In the rows, 128 means zero.
One turn moves every row onto another: examples first, then more rows asked
k_159: [114 136 159 117 123 166 145 174  99 133 121 101 112]
k_276: [132 135 132  99  92 139 155  94 142 104  81 143 135]
k_452: [ 91 128 139  96 130 155 110 176 122 135 150 118 137]
k_161: [119 121 124 143 129  84 122  90 114 138 107 112 104]
k_218: [132 141  88 117 120 155 100 159 157 122 160 134 138]
k_344: [ 97 131 131  94 140 153 107 171 115 129 151 118 150]
k_672: [120 126 136 182 143 109 113 122 108 156 123 118 131]
k_746: [153 142  90 102  78 137 137 128 148 121 121 154 115]
k_795: [138 152 171 142 131 148 173 137 133 115  88 127 121]
k_984: [129 137 131  97  82 135 153 103 153 110  82 144 125]
k_941: [143 139  80 115  78 144 122 125 157 112 122 145 117]
k_18: [107 116 128 143 132  87 128  92 124 144 114 106 105]
k_972: [ 98 135 158 120 130 149 155 169  95 135 125 114 102]
k_715: [ 94 142 125 105 141 165 111 171 127 137 154 110 134]
k_906: [133 147 122 111  87 151 152  97 155 110  81 135 122]
k_86: [142 131 106 159 139  78 124 109 137 137 114 115 123]
k_30: [136 136 105 114 120 146  98 167 159 119 155 143 151]
k_196: [119 132 106 141 141  87 106 110 137 155 117 112 155]
k_56: [143 131  83 112  67 126 124 132 140 114 115 144 118]
k_512: [110 143 132  92 131 162 100 176 121 136 146 117 143]
k_432: [148 131  83 112  78 126 131 129 139 104 119 156 120]
k_415: [103 123 108 154 128  95 108 125 104 166 121 112 136]
k_98: [144 136  95 117 122 141 103 162 150 110 156 146 152]
k_496: [106 135 166 128 127 155 156 176 106 129 119 113 108]
k_686: [132 145 136  99  93 134 146  97 152 111  73 136 138]
k_92: [149 133  87 115  75 128 126 141 153 110 123 155 120]
k_352: [133 144 170 137 130 154 176 132 126 107  89 128 131]
k_469: [117 123 131 183 135 106 104 128 116 151 122 112 125]
k_495: [149 131  98 130 115 144 103 162 155 119 161 140 149]
k_259: [141 138 135  93  90 150 161  98 149 117  90 137 128]
k_901: [142 140 171 129 122 166 174 134 133 118  94 114 124]
k_66: [118 142 109 148 143  85 107 108 145 155 111 120 148]
k_665: [ 97 129 109 152 122  93  96 121 114 162 113 116 133]
k_895: [124 154 160 135 122 165 172 126 137 117  82 119 117]
k_279: [131 134 111 163 137  78 135 108 138 143 115 119 114]
k_20: [151 150  97 110 115 149 102 164 152 125 151 148 143]
k_657: [130 143 174 131 122 153 172 129 142 112  85 126 127]
k_25: [111 116 150 161 148 108 109  94 131 143 118 105 131]
k_999: [115 124 150 154 148 107 113  87 118 144 111 115 130]
k_374: [103 133 156 126 132 155 155 176  91 125 121 112 114]
k_539: [ 97 147 154 126 137 168 155 167 110 135 117 103 107]
k_813: [ 96 128 138  96 140 156 108 161 126 138 158 118 148]

k_352 moves to k_276
k_66 moves to k_665
k_259 moves to k_746
Now these:
k_813 moves to k_972
k_941 moves to k_218
k_452 moves to k_496
k_672 moves to k_999

One turn moves every row onto another: examples first, then more rows asked
k_837: [204 156 140 140 108 135 136 150 104 129  87 166 116  75 126]
k_823: [118 135  93  97  85 111 133 174 141 117 129 195 117 103 132]
k_165: [121 115  93 132 101 119 147 119 113  89  96 155 125  82 148]
k_716: [133 167 157 110 102 133 167 142 188 120  89 141  97 132  97]
k_468: [115 116 116 137  78 112 131 128 107 127 122 137 126  71 146]
k_84: [122 127 200 130  80 110 163 158 116 127 111 149 109 124 127]
k_211: [135 132  95 109 110 103 148 164 154  91 137 203 120 113 126]
k_376: [127 101  99 133  95 111 154 119 128  79 100 141 118  82 140]
k_946: [153 179 135  90  95  93 188 159 182 150 100 147 115  98 140]
k_333: [177 162 153 133 117 142 141 118  88 123 133 161 132 116 106]
k_735: [152 174 131  94 112 121 165 119 192 144 112 160 124 126 104]
k_154: [193 151 132 133 121 123 141 155 101 123  69 162 121  83  99]
k_638: [138  99 122 149 105  99 160 111 137  76 133 140 121  90 133]
k_641: [178 177 122 101 108  99 166 142 190 157 107 151 131  99 113]
k_255: [143 132 118 122 104  89 147 168 156 107 168 194 125 108 126]
k_313: [131 145 200 124 105 122 176 138 104 112 113 158  97 127 126]
k_522: [145 131 115 125  64 101 181 153 151 112 163 127 109 129 117]
k_604: [126 135 117 110  81  96 132 178 143 132 161 183 120  97 130]
k_222: [130 125 154 121  89 146 120 135 114 131  77 161 125 128  93]
k_143: [135 115 139 157  96  92 149 120 120 113 156 140 130  79 141]
k_856: [154 132  66 112  71 119 166 155 149 103 114 134 114 119 110]
k_17: [186 129 124 140 121 118 141 155 127 101  61 169 134 104  98]
k_217: [129 176 141  82  98 115 185 132 184 138 102 157 109 126 133]
k_800: [149 167 136  88 113 119 147 115 188 146 109 161 140 127 124]
k_930: [193 167 135 131 105 123 148 155  79 132 108 154 130  81 127]
k_655: [171 172 147 125 100 103 168 172 186 139  84 131 106  93 103]
k_145: [160 167 147 115 102 121 182 162  77 103  94 160 112  97 158]
k_414: [134 130  93 112  54 122 154 152 143 131 140 127 112 124 108]
k_271: [142 113 115 152 119 100 164 113 130  74 129 159 128  91 144]
k_476: [174 150 166 132 120  97 192 171 105  98  83 160 106  92 139]
k_975: [172 153 166 136 106 159 124 114 108 129 114 171 112 112 108]
k_52: [178 127 172 150 110  80 184 177 129  98  96 158 119 101 132]
k_48: [180 170 124  98 116  98 152 138 187 152 101 155 145 100 130]
k_343: [123 103 110 134  74 108 136 127 119 111 110 127 120  69 136]
k_758: [160 169 141  87 104  87 177 153 180 145  99 151 130 100 159]
k_28: [168 169 144 125 110 124 152 146 192 131  93 139 110 117  80]
k_334: [146 153 191 128 101 145 168 127 108 103 114 173  92 123 147]
k_562: [162 129  89 125  82  99 191 157 157  89 137 139 112 125 122]
k_548: [137 170 160 109  90 112 183 170 182 126  81 133  92 109 120]
k_559: [130 167 151  79 103 107 171 130 183 140 106 156 126 128 151]
k_220: [177 156 162 132 103 119 179 163 104 102  85 170  94  86 162]
k_542: [148 147 167 126 107 148 128 123 102 138 101 159 118 120  85]
k_152: [136  99 130 148  83  96 143 118 130 109 142 128 123  76 129]
k_947: [145 163 163 119 113 142 174 123  85  92 120 169 115 130 137]

k_800 moves to k_559
k_84 moves to k_52
Now these:
k_716 moves to k_548
k_468 moves to k_143
k_152 moves to k_638
k_562 moves to k_856
k_220 moves to k_837
k_217 moves to k_946
k_930 moves to k_333
k_604 moves to k_255
k_542 moves to k_313

